In the rows, 128 means zero.
Each path below is one point turned by a fixed rotation once a step. After each direction that follows a path, write how fast that rotation turns it, in degrees a step (0 if it stays still).
Each turn is a multiple of 5 degrees from 10 to 175, or 0.
Each row of a path follows its step; steps can be skipped.
Path 1:
step 1: [128 127 128 125 121 113 132 136 125 122 125 137 127 134 122 121 126 134
 130 132 127 131 123 137 138 128 116 145 119 134 132 130 141 123 127 139
 126 102 129 129 135 132 150 137 134 135 136 126 127 129]
step 3: [130 129 134 131 144 123 121 133 131 120 135 123 127 129 132 145 138 141
 139 130 138 120 124 134 133 115 134 128 132 130 127 118 123 128 138 141
 148 118 128 132 125 112 134 123 122 134 115 123 130 129]
step 4: [117 128 136 127 131 134 125 135 127 127 127 127 145 123 127 148 116 123
 136 123 125 124 134 124 116 129 108 120 122 104 115 120 123 125 131 126
 127 136 127 127 124 134 127 124 125 119 120 124 117 124]
step 5: [131 128 125 138 133 138 122 126 115 114 135 140 121 124 138 123 133 132
 129 133 113 135 140 128 118 110 123 125 132 136 127 122 114 117 120 125
 137 129 129 136 113 134 120 122 133 120 133 128 133 142]
step 7: [130 128 119 117 135 115 120 122 131 123 113 135 119 129 141 127 127 139
 123 137 116 130 128 125 127 125 139 141 128 128 130 140 134 129 119 113
 117 127 152 129 125 135 123 132 128 141 129 128 125 120]
step 9: [133 135 121 124 126 129 126 131 134 124 134 129 134 121 153 139 124 127
 125 106 134 118 129 123 126 125 140 124 130 123 130 137 139 143 128 132
 126 128 128 132 148 117 117 137 121 122 129 124 133 134]
step 10: [138 133 140 131 120 132 139 130 137 132 132 121 136 124 117 117 134 122
 131 123 132 117 121 127 122 119 116 134 126 124 128 119 144 125 111 123
 129 117 124 138 135 138 117 115 138 112 125 136 122 131]
step 12: [136 122 134 119 130 111 138 125 128 132 126 133 129 141 116 120 128 123
 125 129 137 124 119 126 141 120 146 135 119 125 124 113 110 126 130 136
 127 131 131 132 121 128 138 128 141 122 142 132 133 116]
step 13: [130 125 133 138 120 114 119 115 140 128 118 139 109 121 131 136 128 118
 128 134 139 127 129 140 127 146 116 133 130 124 126 133 121 125 148 128
 118 128 128 124 117 125 128 130 128 135 127 127 120 120]
step 15: [116 130 130 135 121 139 114 134 114 129 124 130 133 128 131 136 128 119
 132 126 139 131 121 134 132 116 117 118 149 128 114 132 126 124 128 141
 121 115 131 127 140 135 121 135 116 130 126 137 122 129]
Speeds:
[134 130 128 128 132 129 132 127 129 126 127 131 132 129 125 131 126 128
 127 128 133 130 131 125 127 129 126 132 124 129 128 127 126 128 128 131
 127 127 127 128 126 125 127 124 127 127 125 130 128 131] => 45
[131 125 134 127 124 130 128 130 131 126 132 128 123 130 125 128 127 130
 133 125 133 126 127 125 128 131 129 130 130 126 130 129 129 127 128 130
 128 128 129 129 128 129 131 126 129 128 133 125 129 128] => 35
[126 128 128 127 128 130 130 127 129 129 127 129 127 128 129 130 124 129
 131 127 125 125 127 130 128 125 127 126 125 131 132 128 128 129 132 127
 129 128 122 127 130 124 131 124 129 135 128 128 133 130] => 135
[125 126 131 125 127 134 131 131 132 133 126 124 129 128 125 127 129 129
 127 126 125 129 128 127 130 130 127 129 126 126 130 125 122 129 129 126
 127 129 129 126 129 128 127 127 128 125 127 131 127 125] => 175
